In the data rows, the value 128 means zero.
Here are some points:
[ 94  57 157  97  75  37 103 105 148 126  88 147 175 166 100 109  85  85
 113 106 187 133 209 125  36  59 140 183 187 170 145 212]
[128 174  75 189 101 168 131 144  98 148 148 122 163  68 129 143 151 161
  88 161 116 155 121  54 134 112 141 104 107 102 113 128]
[146  66 150  72  77  30  80 133 148  83 107  72 120 150 124 126 109  96
 105  81 144 115 185 182  25  66 168 165 181 176 116 182]
[103 130  85 184  85  98 137 135 123  99 113 192 185 145 119  98 103 125
 105 157 186 168 197  31  60  85 134 131 163 180 132 187]
[121 104 174 165 192 176 191 115  67  63 166  20  83  56 127 178 143 153
  74  78  40 122 115 123 157 126 149 116 142 115  53  76]
[139 113  70 156  65  59 107 170 114  41 131  94 148 128 140 107 122 123
  82 123 167 168 213  72   0  55 184 122 185 197  88 195]
[137 110  76 159  66  52 111 173 117  32 134  95 144 131 141 109 120 126
  76 121 160 158 211  76   0  55 187 112 183 201  85 198]
[157 149 121 126 129 151 113 155 130 136 133  83  87  91 138 149 140 160
 125 119  71 112  66 163 162 141 121 103  87  92 109  93]
[143 114 154 120 148 122 131 109 145 128  96 125  87 143 113 108 107 146
 144 111 114 123  96 161 166 137 101 142 114 108 140 113]
[136 131 159  90 121 128 112 135 137 172 131 113 123 117 137 164 138 120
 143 116  84  92  73 182 153 146 119 122  98  97 132 114]
[105 135 163  65 117 120 118 138 139 204 152 163 158 142 154 165 151  76
 166 141 117  69  96 170 135 160 121 127 116 127 143 122]
[140  59 151  72  80  27  86 138 147  81 110  71 118 147 126 128 112  98
 102  83 142 127 187 180  27  73 167 162 179 177 108 191]
[113 131  87 154  91 100 113 112 150 135  79 210 166 180  94  70  87 140
 140 158 204 171 169  76 111 103 101 155 135 131 178 176]
[131 110  83 157  67  55 111 170 120  33 129  95 153 135 142 112 116 117
  82 121 163 165 215  83   0  51 183 109 187 202  82 192]
[151 176  76 154 145 193 138 160  97 112 181  76 111  81 159 143 185 148
 119 144 108 140 117  99 143 151 158  88 107 125  90  88]
[121 123 135 129 153 122 142  92 159 130  86 207 118 196  96  70  91 133
 174 148 182 143 138 135 166 148  78 162 124 123 185 127]
[134  89 171 141 152 132 143 116 112  84 122  33  80  73 107 152 116 162
  73  70  57 126 111 153 145 106 136 134 130 104  91 105]
[147 162 108 117 130 160 109 139 133 164 137 135 127 125 147 135 150 130
 148 149 127 122  91 140 162 161 117 114  88  98 139  98]
[ 91 151 130 140 127 126 152 126 135 167 132 216 178 162 129 123 118 102
 153 165 157 117 128  95 138 147 101 120 122 136 151 138]
[152 175  80 148 154 194 136 151  95 109 176  80 115  72 161 142 181 150
 114 140 108 145 117 100 147 155 153  98 108 109  97  77]
[117 114 157 109 118 104 115 110 156 162  95 182 137 166 110 114 105 111
 157 132 144 111 109 151 143 140  96 148 121 125 169 138]
[134  62 148  62  76  31  83 137 149  89 110  69 122 148 131 129 110  93
 109  82 148 117 186 182  24  74 174 160 174 172 113 184]
[114 149 157 136 131 164 130 125 137 205 116 174 141 113 115 151 119 137
 141 141  85  99  53 137 202 154  79 116  78  74 152 112]
[123 122 183 132 140 129 139 117 154 157  89 167 102 145  98 126  93 148
 140 114  83 107  53 160 200 151  71 122  92  90 147 108]
[126 140 142 102  95 124  92 133 148 200 107 157 139 131 124 138 119 122
 144 130 119 105  80 154 151 129 104 127  95  96 156 141]
[108 106  78 141  97 107 105  92 113 127 117 147 182 135 114  90 124 119
 109 143 218 184 233  60  60  78 154 176 167 154 149 187]
[113 117 140 128 158 126 147  86 159 136  94 204 120 194 105  76  98 131
 173 137 182 143 139 137 170 151  89 164 130 124 185 127]
[124 175 116 164 119 159 126 142 134 181 117 186 147 126 123 134 120 153
 137 162 110 125  64  98 182 148  83 100  87  87 150 116]
[124 141  59 184 111 111 146 151 112  54 143 133 145 143 141  98 128 141
 106 145 181 177 206  48  50  89 156 115 168 184 107 160]
[138 117  73 162  65  57 115 173 116  33 131  95 149 135 143 105 116 123
  81 127 167 167 214  74   0  49 183 112 189 205  86 202]
[124 101 175 176 136 115 160 132 107  74 126  76  96  92 112 155  98 154
  72  87  57 128 102 118 131  99 129 110 142 127  77 124]
[106 113 147 100 109  99 105 102 159 187  87 197 156 168 104 105  98 112
 158 142 173 124 140 135 132 125  98 168 127 128 182 155]
[107 110  75 142  95 118 107  98 115 126 111 159 187 137 112  91 127 119
 110 147 224 174 226  56  68  92 151 179 165 155 157 185]
[139 126 113  99 109  91 113 166 123  97 159  93 129 134 165 139 149  93
 128 120 135 111 152 149  62 117 169 106 149 172 100 141]
[149 123 127 157 191 189 158 103  96  86 147  60  70  86 117 130 142 172
 108 103  88 152 117 128 180 150 132 134 120  99 105  70]
[104 109 124 108  66  46  96 143 174 155  95 211 178 193 120 101  90  89
 147 146 185 116 160 123  64  92 116 141 148 162 173 196]
[100 146 140 148 125 128 149 130 130 159 131 204 175 156 128 129 116 103
 148 160 148 121 125  89 140 137 105 118 129 134 152 142]
[125 106 180 153 195 171 186 117  74  71 172  35  89  69 136 176 146 138
  83  78  52 123 121 138 154 133 150 120 149 122  65  82]
[111 121 156 107 117  99 115 116 159 162 100 178 134 173 115 120 103 117
 154 132 140 112 108 152 143 140  98 142 122 122 164 146]
Here are 16 more points, each followed by its number:
[164 151 132 111 132 156 106 148 135 137 132  80  86  90 139 145 141 163
 127 120  67 111  61 170 168 149 122  99  90  93 112  87] 0
[100 137  98 158 151 152 163 111 113 111 145 170 162 155 130 106 134 109
 138 158 192 157 192  66 109 138 130 147 156 161 137 131] 1
[124 144 134 141 156 153 151 119 126 143 128 155 119 134 124 129 125 137
 144 135 117 123  99 126 177 162 104 123 109 111 142 105] 2
[174 204  23 168 133 194 116 160 113 107 163 119 119  97 150 109 175 167
 128 172 145 172 122  78 135 154 147  84  96 122 116  94] 3
[158 172  82 148 185 210 153 136  96  98 178  66  87  81 152 137 181 159
 125 130  99 147 111 122 166 170 152  98 104 110  93  58] 4
[ 92 118 153 220 228 226 237  83  38  53 196  48 124  46 122 168 163 143
  67 106  87 164 182  46 160 135 157 132 170 136  55  75] 5
[166 170  83 149 187 207 152 138  94  94 170  63  78  81 153 141 182 166
 121 133 100 141 103 127 178 174 151  96  97 101  93  55] 6
[121 130 143 104 182 154 157 111 132 140 158 159 118 156 141 129 149 101
 174 137 147 105 127 160 169 178 114 135 124 135 145  88] 7
[106 134 168  74 128 121 118 138 139 214 147 165 163 139 154 167 147  69
 165 141 114  68  92 172 143 164 119 121 109 124 145 124] 8
[132 111  85 157  68  59 112 168 121  38 130 101 148 139 142 113 119 122
  82 129 173 163 215  75   0  51 184 116 187 204  90 193] 9
[132 118 148 174 218 172 215 118  90  18 161  75  60 118 128 135 133 153
 110 100  89 150 138 119 161 155 131 106 151 147  76  68] 10
[156 179  49 155  62 125  80 173 146 145 112 155 156 122 142 109 133 155
 124 169 148 151 108  85  97 105 126  99  91 116 142 154] 11
[162 174  72 149 178 202 147 137  92  91 180  55  80  80 155 133 180 164
 115 136 100 149 112 120 172 160 150  98 104 107  96  55] 12
[117 119 156 106 121 101 123 117 154 158 105 184 137 168 112 117 105 118
 157 133 140 107 112 155 141 140 101 143 124 122 161 140] 13
[167 169  80 142 183 211 140 137  99  95 173  59  85  80 154 137 179 163
 127 135 101 150 103 126 179 166 152 100  96 101  99  55] 14
[ 92  62 156  98  73  38  93 100 148 137  88 146 169 160  99 118  86  91
 115 105 185 131 205 130  46  67 139 188 186 170 148 213] 15
Which three of these numbered points are nearest to each point below, looking only along the 7 directions in which the first points spread most? Their numbers follow each, nearest first.
[162 171  81 145 180 210 143 139  94  94 175  60  84  81 158 138 179 165
 124 131  98 146 106 123 174 169 155  99  97 103  98  60] > 14 6 12
[168 210  22 170 132 196 122 168 110 114 164 123 124  97 164 113 178 164
 132 179 142 167 118  83 135 149 141  78  91 121 115  91] > 3 12 4
[114 141  63 171 103 118 133 132 119 110 133 176 184 151 134  91 131 116
 121 173 215 173 213  45  64 105 148 133 160 174 138 176] > 1 9 11
[133 112  77 158  67  57 110 173 115  41 132  96 146 138 144 108 117 117
  81 124 167 158 213  77   0  57 186 112 186 204  91 195] > 9 15 1
[167 169  85 150 187 209 146 136  94  90 179  61  81  80 154 141 181 164
 122 133 103 147 103 129 175 162 154 103  97 104  92  60] > 6 14 12
[101 125 113 129 119 106 132 109 135 151 126 204 189 170 128 103 126  86
 151 156 204 139 186  85  96 124 126 152 157 166 163 168] > 1 13 15
[124 142 135 137 159 154 151 115 130 141 126 159 114 133 123 126 124 138
 151 141 122 122  99 129 174 156 104 121 107 110 143 105] > 2 7 13
[113 119 153 112 116 103 120 113 157 159 100 181 134 168 112 116 101 117
 150 134 140 111 114 150 145 138  98 142 122 124 169 140] > 13 2 7
[149 119 102 136  70  89  90 153 135 119 101 100 134 108 119 119 119 150
  92 118 130 148 137 119  81  75 145 129 128 129 116 169] > 11 9 13
[111 135 163  68 120 120 111 134 143 211 148 166 159 143 156 165 145  65
 172 147 121  68  93 180 142 158 119 124 115 123 147 124] > 8 13 7
[162 152 124 113 136 154 112 151 129 142 140  78  90  93 143 150 145 154
 125 122  70 113  60 166 165 144 126  96  84  95 110  88] > 0 14 2
[162 169  81 147 180 208 141 138  98  99 172  67  84  78 151 133 173 162
 124 136 100 142 103 130 177 164 147 104  98 105  95  62] > 14 6 4
[154 145 125 150 233 224 178  85 100  86 144  80  46 105 115 106 147 184
 141 113 106 161 108 142 239 188 111 139 102  78 126  30] > 6 14 4
[ 98  61 158  92  75  33 100 102 150 134  85 152 178 164 102 113  84  85
 117 109 190 134 207 132  42  64 140 192 187 170 156 217] > 15 9 13
[ 89  65 162  96  75  37 104 104 141 125  90 153 171 165 103 113  87  85
 116 102 176 129 210 120  40  70 142 186 187 170 147 213] > 15 9 13
[137 125 151 178 219 170 207 115  90  27 159  85  59 116 134 130 136 155
 114 101  86 142 128 123 158 153 133 104 153 148  76  66] > 10 4 6
[118 128 144 108 180 156 157 111 125 138 154 153 121 156 143 135 148 101
 173 137 138 108 127 150 166 182 122 128 128 128 139  90] > 7 2 13
[121 129 145 105 178 148 156 116 123 131 150 148 119 154 139 130 145 102
 169 137 138 118 135 156 157 169 127 140 131 133 141  97] > 7 2 13
[ 97  56 161  93  77  34  95  99 149 126  86 150 171 164 100 112  85  77
 119 105 184 128 210 128  42  68 139 190 190 171 151 214] > 15 9 13
[148 115 103 129  67  91  83 154 133 115 107  97 132 112 121 122 119 142
  98 122 131 140 146 120  72  84 144 130 133 142 112 164] > 11 9 13
[135  99 109 123  65  49  94 160 141  83 120  81 142 119 135 131 114 122
  83 106 142 134 177 119  21  56 176 127 168 175  94 193] > 9 15 11
[146 121 101 135  77  92  92 151 134 106 109  96 128 112 124 124 115 151
 100 122 125 143 138 122  81  83 146 117 135 138 110 160] > 11 9 13
[ 96 124 146 224 238 230 244  86  33  54 198  49 114  50 125 165 157 149
  65 109  90 165 176  45 170 139 157 129 167 135  55  67] > 5 10 4
[154 177  77 149 153 190 136 154  96 113 179  81 111  89 161 144 178 144
 120 147 107 142 112 110 145 157 149  91 104 115  95  82] > 4 12 14
[108 118  73 147  96 116 109  99 111 126 112 146 186 133 109  96 126 120
 108 149 219 180 235  51  65  84 157 179 168 156 151 185] > 1 15 9
[161 152 122 112 132 160 108 146 132 143 138  80  90  94 141 148 145 159
 127 120  76 108  65 177 169 149 126 104  85  87 115  84] > 0 2 14
[165 152 127 112 136 157 103 153 134 143 135  85  87  96 135 145 143 160
 126 122  75 113  57 169 168 148 121  97  86  91 115  89] > 0 2 14
[151 118 105 126  72  91  87 147 136 109 106  92 125 110 125 123 118 146
  96 113 131 144 138 129  80  81 150 127 131 135 115 166] > 11 9 13
[103  65 158 100  74  37  98 105 151 122  90 148 169 161 103 104  86  89
 121 109 182 127 208 129  42  63 142 186 187 174 149 210] > 15 9 13
[155 173  84 149 149 185 143 160  96 109 178  84 117  82 162 149 176 148
 117 145 106 136 109 103 140 147 150  88 107 121  89  91] > 4 12 14
[109 140 163  65 124 123 121 131 141 211 155 157 158 138 155 168 151  79
 168 139 120  70  92 171 138 158 121 123 113 118 144 124] > 8 13 7
[155 142 124 150 231 224 178  80  97  88 140  80  51 106 119 110 142 185
 139 114 102 159 108 140 229 182 113 137  97  82 126  37] > 6 14 4
[129 118 149 176 219 172 212 116  91  18 164  76  55 125 129 130 134 154
 113  98  86 141 133 121 163 156 133 109 152 151  77  62] > 10 4 6
[149 173  83 157 157 194 141 160  94 106 176  81 113  83 155 145 177 151
 118 148 106 143 114  98 148 153 153  86 106 125  95  84] > 4 12 14
[132  96 110 120  52  48  88 161 135  76 114  79 148 123 129 133 113 115
  80 104 140 134 185 118  13  48 177 128 175 179  88 195] > 9 15 11
[ 99  56 160  98  79  38 103 107 145 126  90 150 176 167 102 109  95  81
 117 107 186 129 215 125  36  70 146 185 194 173 150 210] > 15 9 13
[128  98 130 106  94  64 111 156 136  81 136 102 134 148 142 135 131  87
 118 114 150 125 177 146  38  90 171 126 170 184  98 167] > 9 15 1
[101  86 148 122  92  55 117 108 149 129  85 186 170 181 102  93  84 104
 127 127 185 142 186 107  74  91 117 169 162 162 157 195] > 15 13 1
[169 204  26 168 131 190 116 163 108 111 161 109 124  95 156 111 173 169
 126 172 147 167 122  76 142 150 152  87  90 115 113  94] > 3 12 4
[146 118 101 127  75  93  86 152 136 112 108  93 131 105 124 122 120 148
  96 123 128 143 140 118  71  82 153 128 136 131 112 167] > 11 9 13
[128 109 171 106 182 154 158 116 113 107 160  87  93 116 136 153 144 111
 134  99  94 108 113 171 161 157 130 128 135 126 105  86] > 7 2 0
[123 106 172 106 186 151 158 113 113 107 158  82  91 118 137 156 146 113
 136  99  90 106 117 168 154 158 139 130 138 125 102  87] > 7 2 0
[106 121 139 120 154 123 162 114 135 113 139 172 132 177 135 113 127  98
 161 144 169 131 155 127 132 147 119 147 148 156 147 121] > 7 1 13
[162 154 121 111 138 158 109 152 132 137 134  79  89  94 142 147 145 154
 128 117  76 116  61 167 166 147 125  99  84  94 110  84] > 0 14 6
